(in the rows, 128 means zero)
A state moves one step at a time under one of 6 hidden systems, and each row is a state written as 18 numbers. Each run below is a few steps of one system.
E, trace 1, 9 rows:
[[105 137 113 106  89 151 187 164 110 114  98 142  61  86 134 137 128 129]
 [125 165 167 142 125 137 104 101 142  81 134 140 164 146 192 122  77 104]
 [ 83  59 103 144 132  93 127  80 142 161 159 107 151 150 100 126 142 149]
 [139 122 141 113 111 160 178 140  81 154  90 134  95  57 123 147 138 161]
 [136 145 140 131 134 189  81 151 157  97 148 144 153 122 162 114  68  97]
 [ 78  93 101 154 104  74 147 128 160 160 145 121 149 171 106 159 115 106]
 [130 111 143 136 116 139 201 133  58 129  93 123 101 117 163 110 153 158]
 [115 122 172 118 126 164  69 107 157  82 134 125 131  89 138  76  91 115]
 [ 93  94 100 145 133  97 106 109 165 164 126 140 162 123 123 212 132 118]]
W, trace 2, 9 rows:
[[112 134 127 122 115  99 136 202 117 160 136 212 128 120 117 155 136 115]
 [158 151  99 178 128  85 144 155 179 111 120  76 148 132 145 102 108  99]
 [104 108 148 115 132 160 103  73 118  84 105  82 111 185 152 141 145 107]
 [100 121 160 100 130  82 115 104  96 132 138 200 118 102 117 110 169 168]
 [159 129  68 149 147 135 142 133 163 152 151 114 143  54 119 114 111 166]
 [133 157 108 106 114 206 137 126 127 124 127 104 115 167 128 191  88 103]
 [138 154 196 123 112  85 137 159  84 144 124 169 148 178 118 114 137 106]
 [140  73 123 165 142  99 121 153 148 131 120  78 132 103 115  52 154 126]
 [ 83  93 102 110 126 162  95 107 154  98  95 117  86 101 145 184 140 113]]
P, trace 3 (9 x 18):
[[150 146 191 120 104 126 113 159 138 159 113 138 143  68  79 118  94 113]
 [154  97 100 151 165 116  95 187 130 148 136 133 151 187 126 135 169  98]
 [ 98 162 123 106  98  88 143 132 144  69 110 125  60 142 129 106 148 107]
 [157 152 166 135 152  93  74  74 144 124 110 137 166  82 149 150 142 145]
 [125  99  84 108 159 163 100  93 131 131 181 105 122 166  90  91 144 152]
 [139 153 127  95 100 148 162 137 124 150  92 104  73  80  78 168 132 134]
 [189 162 141 133 160 169  88 178 124 132 132 160 168 127 152 132 114 109]
 [112 130 137 129 102  83 128 152 155 126 150 104 119 194  76  82 121  86]
 [142 124 155 130 136  75 126 122 102 122  64 127 108 114 146 154 203 131]]
E, trace 4 (9 x 18):
[[128 115 139  96 130 140 119 193  92 145 143 185  98 123  89  89 161 131]
 [157 175 122 155 128  81 113 168 179  92  97 125 123  93 156 124 125  95]
 [109 123  90 122 144 130 118  90 133  96 130  93 108 213 146 159 161 113]
 [117 159 163  89 114  88 145  85  91 139 145 169 109 117  94 106 151 175]
 [204 146 128 149 174 143  92 118 145 137 122 101 167  73 138 112 129 151]
 [126 119  80 101 131 171 102 157 155 149 146 106 105 167  70 167 128  99]
 [142 182 152 126 103  82 175 177  92 144 121 181 130 159 128 137 130 115]
 [158 122 130 160 152 104 118 127 139  86 128  83 134 151 158  42 149 122]
 [102 106 145  92 124 110  85  90 145 123  96 100  85 124  77 159 174 115]]
P, trace 5, 9 rows:
[[111 150  91 140 129 110 175  62 118 115 143 133 142 146 182 161 126 170]
 [126 120 145 137 118 174 172  71 104 127 142  93 145 101 147  94  83 168]
 [108  64 144 136 113 182 149 144 100 186 132 128 157 108 112 146  96 132]
 [107 112  93 146 109 141 179 208 109 148 135 175 124 139 152 143 113 114]
 [111 151 136 171  98  84 169 151 147  98 114 134 149 138 189 126  89  98]
 [ 89  94 165 159 128  94 130  71 110 114 132 123 169 168 181 121 130 129]
 [ 71  73 113 126 122 130 162  78 104 132 148 143 115  96 138 107 143 183]
 [115 107  81 144 124 181 157 122 143 146 131 127 135  59 152 169  92 153]
 [121 145 111 136 108 186 163 138 123 143 155 133 157 169 146 166  58 111]]
Q, trace 6:
[[ 98 113  92 106 146 165  96  98 138 103 167 172 112  77 147 112 127 171]
 [123 173  88 125 107 123 153  94 171 150 144 105 140 127 102 194  81 128]
 [160 132 143 136 132 160 181 141  60 168 142 131 162 180 140 128 121 141]
 [125 101 174 140 103 126 139 147 132 127 131  99 125  90  99  34 102 126]
 [105  77 141 152 125 131  94 154 155 137  84 131 145  85 152 182 126  93]
 [ 61 115  82 110 120 140 149 134 115  97 153 187  89 154 165 139 138 137]
 [123 186 138 138 110  71 164  58 141 111 137 118 145 126 146 126 100 154]
 [158  97 149 132 161 182 106  76  95 159 135  91 175 145 131 136 129 152]
 [113 104 130  95 102 162 143 153 121 165 142 133  95  79  51 111 115 142]]
W, trace 7:
[[103 134 187 108 121 138  82 110 119 129 122 197 154  86 146 166 108 127]
 [130 120  68 155 140  89 152 141 149 170 185 140 167 153 100 115 123 150]
 [144 150 117 128 103 160 188 129 116 109  84  57  80 133 137 139 119 120]
 [116 123 212 116 125 153  81 130  98 110 123 174 153 131 158 113 110 107]
 [103  80  99 145 131  68 122 134 157 172 164 131 147 130  72 102 144 140]
 [133 131  78 144 122 146 180 127 132 112  82  89  91  99 172 171 139 134]
 [113 170 175 108 118 156  92 109 124  81 150 178 143 146 164 120  81 112]
 [131 106 140 137 128  74 137  97 127 184 160 108 167 149  65 105 135 150]
 [136  89  91 136 130 176 180 161  96 128  92 100  87  97 153 129 153 144]]
Q, trace 8, 9 rows:
[[139 106  48 160 157 108 124 114 172 146 144  77 148 159 120 150 141 130]
 [148 159 149  97 108 161 174 135  71 124  86 105  77 150 121 146 149 129]
 [153 158 184 123 135 111  78 151 134 119 153 175 159 108 118  69 107 119]
 [122  67  71 161 151 105 102 140 179 142 126  82 137 133 114 139 158 113]
 [123 155 125  93 110 148 167 141  87 104  85 140  61 133 146 166 160 124]
 [143 189 160 121 138 101  88 114 143  99 166 177 160 137 140  85 103 128]
 [141  81  91 152 156 106 109 100 158 158 133  58 150 153  97 138 159 129]
 [147 141 138  90 118 171 158 154  78 130  85 134  66 104 113 151 161 138]
 [145 180 141 128 129 119  88 161 162 105 164 181 153 112 134  89  89 111]]
X, trace 9, 9 rows:
[[165 121 157 153 138 111 158 123  93 115  87 107 124  83 170  75 159 156]
 [ 92  90 152  97 132 173  51  90 149 104 121 129 115 102 124 145 126 115]
 [113 152  68 118 131  81 123 155 160 146 164 177 126 158  98 171 140 120]
 [167 166  97 159 129 144 199 147 109 108 121  99 127 137 184 104 112 140]
 [131 117 200 110 115 167 113  70 106 141 112  78 140 128  99 133 104 125]
 [125  86 129 120 150  97  88 163 119 175 148 179 141 131  82 125 175 132]
 [124 132  81 149 119 127 153 188 158  90 116 136  88  82 162  94 121 118]
 [117 170 170 126 104 129 118  78 146  92 100  99 136 155 159 175  90  92]
 [123 115 127 116 148 110 122  89  95 157 180 148 155 199 104 109 155 157]]
R, trace 10:
[[174 176 118 126 142  93 133 163 127 104 123 159 103  78 142  74 156 152]
 [165 130 121 154 167 150  67 106 172  96 126  76 163 141 159 118 118 105]
 [130 160 123  86 133  99 103  97 127 133 128 126  99 187  75 171 172 123]
 [190 178 107 120 148 123 142 170 111 131 145 160 118  98 124  76 145 159]
 [165 116 120 147 151 164  78 135 175 105 121  54 137 134 129 103 115  95]
 [136 165 151  95 122  91 102 130 124 130 105 132 106 180  87 177 167  96]
 [167 167 114 131 149  97 135 165 111 105 145 170 117 122 149  58 158 150]
 [161 119 115 150 160 135  76  96 180 101 116  56 140 111 135 110 131 119]
 [146 167 136  83 144 125  87 110 114 136 120 142 118 178  97 194 164 117]]
X, trace 11, 9 rows:
[[118 109 138 168 114 106 125 129 170 152 168 108 190 132 112  94  67 113]
 [106  78 138 148 115  76 166 131 103 134  78  97 105 149 137 133 183 120]
 [ 96 139 160  93 122 160 113 110  96  94 133 199 104  88 162 117 128 154]
 [119 128  85 147 140 106  99  91 195 140 166 127 171 103 122 158  94 139]
 [125 108  76 139 124 136 189 142 102 148 108  95 107 180 138 174 157 126]
 [136 159 185  99 100 177 163 127  74 138 130 160 125  98 125 110  89 148]
 [131  79 149 166 143 106  84 126 162 168 139 120 196  97 114 119 110 123]
 [ 76  69  96 140 110 109 152 169 125 116 105 127  78 151 137 133 169 102]
 [111 192 159 107 100 121 150 107 114  92 125 187 112  98 169 137  99 140]]
R, trace 12:
[[154 161 173  97 115 130 123 145 105 146  84 159 106  63 107 167 144 134]
 [120 112 110 149 146 143  91 180 146 100 167 172 154 155 173  90 108 101]
 [103 134  96 139 111  68 149  81 175 115 110  66 102 138 109 149 138 123]
 [175 170 163 116 144 150 148 108  61 143 116 157 149 135 160 152 141 159]
 [110  85 124 115 138 157  82 132 146 122 177 129 124 118  89  48 117 136]
 [143 133  96 138 122 103 127 153 168 161  90 105 123  96 104 207 138 104]
 [130 162 132 117 125 160 155 153  87  84 133 154 106 191 183 116 127 115]
 [124 131 165 140 109  74 121  90 162 124 145  94 145 105  92  60 105 138]
 [161  90 121 144 168 130 109 135 103 173 100 127 162 129 140 188 182 135]]

Which system made each run below?
trace 13, 2 rows:
[[172 168 166 127 106 125 136 156 137 170 105  95 144 129  72 165  99  93]
 [150 101 127 144 153 136 116 195  92 133 133 149 143 197 147 104 161 100]]
 -> E
trace 14, 2 rows:
[[105 112 149 129 124  43 122 136 115 138 108 146 119 173 113 145 187 110]
 [144 123  96 154 155  98 132 122 145  87 115 116 112  77 178  77 162 157]]
 -> W
trace 15, 2 rows:
[[109 110 121  97 135 170  61  94 166 140 142 118 127 120  82 177 114 117]
 [165 182  88  93 135 136 153 144 102 162 150 152 110 156  85 165 145 151]]
 -> P
trace 16 (2 x 18):
[[106 105 215 123 102  81 116 139  98 145 101 149 139 152 105 121 149 100]
 [132  88 102 153 165 109 101 151 131 105 113 154 120  79 176  96 182 147]]
 -> E
trace 17, 2 rows:
[[108 149 149 110  90 127 175 189  88 125 141 182  99 151 122  94 116 114]
 [140 119 148 184 129  54 133 158 156 134 100 126 169  94 160 113 130 112]]
 -> P
trace 18, 2 rows:
[[131 171 133 146  92 120 183 160 138  93 130 116 111 123 153  73  75 111]
 [117  93 191 159 128 113  90 111 129 124 105 106 180 170 156 138 119  86]]
 -> Q
trace 19 (2 x 18):
[[ 73  92 125 123 103 171 101 132 172  91 113 113 101  98 138 142  93  90]
 [ 77 135 126 121 108  88 144 116 117 139 138 197 141 161 145 197 127 125]]
 -> Q
trace 20 (2 x 18):
[[126 108 108 105 105 170 173 182 101 171 119 128  86 110  74 149 128 130]
 [147 149 152 155 111 127 127 204 140 124  96 152 149 110 162 146  97  77]]
 -> W
trace 21 (2 x 18):
[[ 70 100  94 126  99 176 152 123 145 141 167 135 136 149 125 161  65 120]
 [106 114 168 157  86 112 201 133  96 160 123 139 162 118 145 125  84 135]]
 -> E
trace 22:
[[161 117 150 135 144 184 140  78  90 164 136 101 175 109 136 135 104 167]
 [124  88 134 121 120 179 107 174 139 173 158 136 145 101  72 110  89 116]]
 -> E
trace 23 (2 x 18):
[[ 95 128  63 129 123  98 185  99 117 134 136 150 103 126 151 171 155 168]
 [158 191 147 123 125 162 156  74 110 105 140 115 141 120 160 113  85 156]]
 -> Q
trace 24 (2 x 18):
[[138 103  94 140 141 139 101 214 160 146 155 153 134 117 102  96 118 102]
 [124 156 140 151  91  88 158 166 158  93  84  90 100 137 148 118 111  75]]
 -> X
trace 25:
[[ 95  71 118 142 134 154  98  90 144 145 113 101 155 145 145 203 123 109]
 [104 162 105  90 114 150 175 118  84 127 166 189  99 151 133 138 122 163]]
 -> P
trace 26, 2 rows:
[[130  94 182 133 118  86 106 125 139 133 100 100 119  72  88  71 150 131]
 [139 107 108 123 161 163  74 146 139 117  89 138 117  99 161 192 165 114]]
 -> E
trace 27 (2 x 18):
[[143 137 151 132 153 144 123  64  90 140 160 150 187 141 165 125 114 171]
 [121  90 120 118 117 161 141  96 138 167 155  81 126  98  63 100 102 153]]
 -> Q
